Each row has a name. Each question is about the rows just above it.

[ 32 -21 -29 -20 -15  20   6 -39   7 -26  70   4  10  11  -6  13  29   5
 -12  29  26 -35 -46  22  17  42  12 -40  -2  -7] -> zelab
[-22  20 -15 -21  28 -32  18   5   2   6  -2  -7 -34  40  11   1  65 -13
  37 -53 -20   6 -38  24 -43  37   6  -7  81 -21] -> zudi
[ 17 -34 -40  -3 -14   0   8  -2  -9 -13  47  17   3 -24  19  17  51   4
  -1  39   1   0 -41  18  -1  16 -41  14 -15  11] -> tupel
Does one of the named rows hold [-19 -15] side by side, in this order?  no
Does one of the named rows hold [  7 -38] side by side, in this order?  no
Does one of the named rows hold [11  1] side by side, in this order?  yes
Does one of the named rows hold [  2   5  18 -32] side by side, in this order?  no
Is [-13  -9] printed in one of the named rows, side by side and in this order?  no
Is [-1 -7] printed in one of the named rows, side by side and in this order?  no

[ -1 -45  21 -26   0 -29  36  -1  11  31  17  -2  59  14   9 -31   8  11
  -6 -27  48  23 -23 -75 -37]  Tud
[ -1 -44  18 -23   0 -29  35  -3  10  30  16   1  56  14   8 -30   8  10
  -5 -24  50  23 -23 -71 -37]  fenid
[ -2 -48  22 -27   1 -28  36  -5  11  30  17  -2  60  15   9 -32   9  12
  -6 -29  50  23 -23 -75 -36]  mes
Among the named rows, does one hold [  9 -32] next to each other, in this order?  yes
Does one of the named rows hold [-29  50] side by side, in this order?  yes

[ 15 -21   9  47 -21  -8  36  17   0 -20 -27 -10  15 -29 -32 -13 -48   6
 -16   7 -27  -8   5] -> nus
[ 14  -7  19  35 -11   4  26  13  -5   4 -18 -12  11 -27   8  22   1   8
  -9 -18 -24   4  23] -> Ripi
[ 15 -21   9  47 -21  -8  36  17   0 -20 -27 -10  15 -29 -32 -13 -48  22
 -21 -22  28 -37 -42] -> Bolof
Does one of the named rows hold [21  1  8 -9] side by side, in this order?  no
Among the named rows, does one hold [17 36] next to each other, in this order?  no
Does one of the named rows hold [ 1  8 -9] side by side, in this order?  yes
Does one of the named rows hold [  8 -27  11] side by side, in this order?  no
Is [-8 36 17  0] printed in one of the named rows, side by side and in this order?  yes

[-30 -23   7  16 -42  25  41 -34  45  74 -11  49 -15 -14 -26 -26 -35 -72] : garo
[-71 -23  29   2 -45 -21 -51  22 -61  14  75 -20 -44  83  46 -36  72 -16] : zeru
[ 45  58 -49  81 -17 -34 -36 -17 -29 -84 -41 -44  56 -11  18  -6  21   6] : kuzi
[-42   0  -4  -8  -9  51 -70 -13 -59 -58   0  61  12 -15 -25  54  43  23] : tup
[ 33 -49  -7 -27 -43 -62  18  36 -51  10   3  33  60 -55   8  44  76 -42] : zus
[ 33  79  24  70 -22 -82  63 -51  58  76  55 -50  82 -85  -3  10   7   8] : mal
[-42   0  -4  -8 -46  51 -70 -13 -59 -58   0  61  12 -15 -25  54  43  23] : kub
[ 40  60  61  75  16 -33 -82 -84 -36  73  11  63  37 -41  66  39  11  72] : gazol
Does one of the named rows hold [-43 -62] side by side, in this order?  yes
Does one of the named rows hold [  1  -4  -8 -46  51] side by side, in this order?  no
Is [-22 -81] printed in one of the named rows, side by side and in this order?  no
Among the named rows, does one hold [-59 -58   0] next to each other, in this order?  yes
Does one of the named rows hold [ 45  58 -48] side by side, in this order?  no
Is [ 54 -25] printed in one of the named rows, side by side and in this order?  no

[-72  -4  14 -65 -34]  Nol
[ 49  57   7 -46 -60]  tozaz
[  9 -75  77  73  42]  Zam
[ 56 -35  48  10  72]  pif
[-68  52  75  64 -54]  gog
[ 24  53 -12 -19  -4]  riso
Does one of the named rows hold [77 73 42] side by side, in this order?  yes
Does one of the named rows hold [-75  77  73  41] side by side, in this order?  no
Is [ -4 -19 -12  53  24] printed in one of the named rows, side by side and in this order?  no
Is [-34 -65  14  -4 -72] printed in one of the named rows, side by side and in this order?  no
Does one of the named rows hold [-72  -4  14 -65 -34] side by side, in this order?  yes
Does one of the named rows hold [-75  77] side by side, in this order?  yes
Among the named rows, does one hold [-45 -60] next to each other, in this order?  no

